[-27 -10  29  31  -2  -8  -8  -9 -53] = N
[ -6   7 -34 -15  -8  15  -3  30  21] = S
[ 12  -3  30  -8  -6  31 -16  34  28] = P
[ -2 -27  -8  -9 -10  -8 -52  29  31] = J
[  1   5  -9  -8  -8 -10  13  -4   6] = U
order: [ 29  -8 -10  -9  -2  -8 -27 -52  31] : J
start: [-27 -10  29  31  -2] : N, 0
start: [15 -3 30] : S, 5
start: [ -9  -8  -8 -10] : U, 2

[-40  -8 -14 -16 -15 -17 -22 -21 -14 -11 -20 -13  -5 -22 -43 -32] : V
[-40  -8 -15 -17 -14 -16 -23 -22 -14 -10 -20 -13  -6 -23 -41 -33] : L
[11  8 12 12 21 38 13 21 21 18 35  4 29 17 22 14] : H
[35  8 11 17 14 17 21 22 12 12 21 13  4 21 38 29] : T
[-40  -8 -14 -16 -15 -17 -23 -21 -14 -11 -22 -13  -5 -22 -43 -32] : M
asked: [-40  -8 -15 -17 -14 -16 -23 -22 -14 -10 -20 -13  -6 -23 -41 -33] : L
order: [17 38 11  8 21 21 12 22 29 17 13  4 12 21 14 35] : T
tags:
[-6] -> q60
[8] -> q486
[-9] -> q538
[-8] -> q249
key L 1:  : q249
asked: [35  8 11 17 14 17 21 22 12 12 21 13  4 21 38 29] : T
asked: [-40  -8 -14 -16 -15 -17 -23 -21 -14 -11 -22 -13  -5 -22 -43 -32] : M

[-31 -25   7  10 -32  26 -29   6  15 -15  34 -22  11 -23  21  30  18]  W
[ 46  52  -2 -22   5  -9   0 -25   7  25 -25  47  -2  18 -36 -14 -35]  Q
[-2  5  4 -1  5 12 11  1  5  5 13  6  1  4 -1  8 -2]  D
[ -8   4  -6  -6 -21  33 -27 -11  24 -18  43   5   1 -31  16  36  -6]  K
asked: [-31 -25   7  10 -32  26 -29   6  15 -15  34 -22  11 -23  21  30  18] : W
order: [-31 -27 -21 -18 -11  -8  -6  -6  -6   1   4   5  16  24  33  36  43] : K
asked: [-2  5  4 -1  5 12 11  1  5  5 13  6  1  4 -1  8 -2] : D

[-10 -33 -16 -34 -15  -7 -14 -33 -48 -10 -16 -26 -17 -21 -30 -28 -17 -11
 -27 -15  -5 -28  57 -39  14 -18 -50 -22  35 -25 -47 -13 -16 -37 -10] -> C
[-16 -26 -17 -21 -30 -25 -14 -33 -48 -10 -16 -22 -17 -21 -30 -28 -17 -11
 -27 -15  -5 -28 -50 -39 -12 -18 -50 -18 -32 -25 -47 -11 -16 -37 -10] -> X
[-10 -33 -16 -34 -15  -7 -14 -33 -48 -10 -16 -26 -17 -21 -30 -28 -17 -11
 -27 -15  -5 -28 -50 -39 -12 -18 -50 -22 -32 -25 -47 -13 -16 -37 -10] -> G
asked: [-10 -33 -16 -34 -15  -7 -14 -33 -48 -10 -16 -26 -17 -21 -30 -28 -17 -11
 -27 -15  -5 -28  57 -39  14 -18 -50 -22  35 -25 -47 -13 -16 -37 -10] : C
tags:
[-23] -> q67
[-17] -> q133
[-16] -> q123
[-22] -> q568
[-26] -> q392
key X 11:  : q568
asked: [-10 -33 -16 -34 -15  -7 -14 -33 -48 -10 -16 -26 -17 -21 -30 -28 -17 -11
 -27 -15  -5 -28 -50 -39 -12 -18 -50 -22 -32 -25 -47 -13 -16 -37 -10] : G
asked: [-16 -26 -17 -21 -30 -25 -14 -33 -48 -10 -16 -22 -17 -21 -30 -28 -17 -11
 -27 -15  -5 -28 -50 -39 -12 -18 -50 -18 -32 -25 -47 -11 -16 -37 -10] : X

[ -1  -2  24 -23 -15  11 -14  17  37 -34   2  44] : A
[ 38  -5  48  43  -6  -6  -9  -2  -2 -13 -36  13] : E
[ 36  20   2  21 -55 -13 -11  43  21  -1  -8  15] : B
[ -2  -1  17 -15 -23  24 -14  11 -22  -7   8 -10] : Y
[-23  10  -8  25 -47 -15   9  -5  28 -17 -32  23] : F
[ 21  -7 -11   2  -1  43  15 -55  20  21 -13  36] : R
[ -2  -1  15 -15 -23  24 -14  11 -22  -7   8 -10] : Z
order: [-11  36  21 -13 -55  21   2  43  -8  -1  20  15] : B
start: [ -2  -1  17 -15 -23  24 -14  11] : Y, 0

[ 4  4  4  4 -4  4 -5  3] -> div
[-50 -45 -47 -46  49 -49  44 -55] -> noko
[-14 -11 -13 -12  10 -13  12 -12] -> Sukeg
[ 23  20  21  20 -19  22 -21  19] -> fenul
[-14 -11 -17 -12  10 -13  12 -12] -> Ruti
[-19 -16 -17 -17  15 -17  18  -4] -> raz
[-55 -46 -49 -47  44 -50  49 -46] -> bozam
[-51 -45 -46 -43  43 -47  -5   3] -> puz
tags:
[-12] -> q427
[-11] -> q62
[-46] -> q656
[-10] -> q345
key Sukeg 1:  : q62
asked: [-50 -45 -47 -46  49 -49  44 -55] : noko
asked: [-14 -11 -13 -12  10 -13  12 -12] : Sukeg
start: [ 21  20 -19  22] : fenul, 2
order: [-55 -50 -49 -47 -46 -46  44  49] : bozam
start: [ 44 -55] : noko, 6

[26 21 22 23 21 19 35 20 28 34 24 30 22 29 33 31 26 25 31 16 23 30 28 24
 28 34 20 29 29 25 43 32 18 21 22 16 20 38 17 18 30 25 23]  Roga
[25 26 34 23 23 18 18 22 31 31 28 20 24 20 19 28 24 25 18 23 26 32 17 28
 26 19 27 21 30 24 18 29 27 26 19 28 30 21 27 20 27 19 18]  tudal
[32 23 16 21 26 38 19 18 20 29 30 24 33 23 20 25 20 29 21 28 23 25 18 28
 22 34 31 21 24 35 43 22 30 30 28 26 34 17 30 25 29 16 22]  Vasim
[24 26 24 19 24 25 24 23 25 29 23 25 20 24 25 27 26 27 22 27 21 39 17 25
 29 19 27 24 28 24 22 35 27 20 21 30 23 24 23 13 32 13 14]  bifa
[19 24 24 26 24 25 24 23 25 29 23 25 20 24 25 27 26 27 22 27 21 29 23 27
 27 25 29 31 28 29 23 31 20 24 22 26 25 29 23 20 28 20 25]  nofo
start: [22 23 21] : Roga, 2
order: [38 17 18 30 25 23 26 21 22 23 21 19 35 20 28 34 24 30 22 29 33 31 26 25
 31 16 23 30 28 24 28 34 20 29 29 25 43 32 18 21 22 16 20] : Roga
tags:
[24] -> q269
[25] -> q504
[18] -> q94
[20] -> q415
[19] -> q495
[33] -> q922
key tudal 14:  : q495
start: [24 26 24 19 24 25] : bifa, 0
start: [19 28 30 21] : tudal, 34

[-31  -8  12 -26   5  12  -4  24   1 -16 -19   4   4] = Lol
[-31  -8  12 -26   5  12  -4  -6   1 -16 -19   4   4] = mar
[-31  -8  12 -26   5  12  -4  24   1  31 -19   4   4] = visag
asked: [-31  -8  12 -26   5  12  -4  -6   1 -16 -19   4   4] : mar
tags:
[1] -> q247
[24] -> q519
[-6] -> q527
key Lol 7:  : q519

[-31 -17   6   3   2] = Leru
[-38  24  25  57  18] = Tiso
[ 41 -34  19 -33 -44] = dur
[ 13 -39 -18 -19 -28] = tum
[ 13 -28  41  -6 -45] = Tofe
key -> tag
[19] -> q111
[-18] -> q790
key tum 2:  : q790
asked: [-38  24  25  57  18] : Tiso

[ 28  21 -20 -37 -41  14  34 -28   3  -1  13  12 -37  23 -53]  vonos
[ 12  -2  14   3 -20  21 -53  34  23 -37 -41 -28  28 -37  13]  Gifun
[ -1 -14  22  -2   1  18  -6  -1 -32  14  48 -24  29  14   5]  ramad
[  2  -1  23   2  41   4  44  36  -6 -18 -34 -30  49  -2  18]  mebe
order: [-34 -30 -18  -6  -2  -1   2   2   4  18  23  36  41  44  49] : mebe
order: [ 13 -37  28 -28 -41 -37  23  34 -53  21 -20   3  14  -2  12] : Gifun

[ 40 -19 -11 -10 -26  34] : Sib
[-15  13   6 -22  10 -21] : loku
[-11  40 -27 -19  34 -10] : tef
[-19  -8  14   4  38  -8] : pilev
[-21 -21   6 -15  13  10] : zarel
start: [-11  40 -27] : tef, 0
asked: [-11  40 -27 -19  34 -10] : tef
start: [-11 -10] : Sib, 2
order: [-10  40 -11 -19  34 -26] : Sib
order: [ 10  13 -15   6 -21 -21] : zarel
asked: [-21 -21   6 -15  13  10] : zarel
start: [ 40 -27] : tef, 1

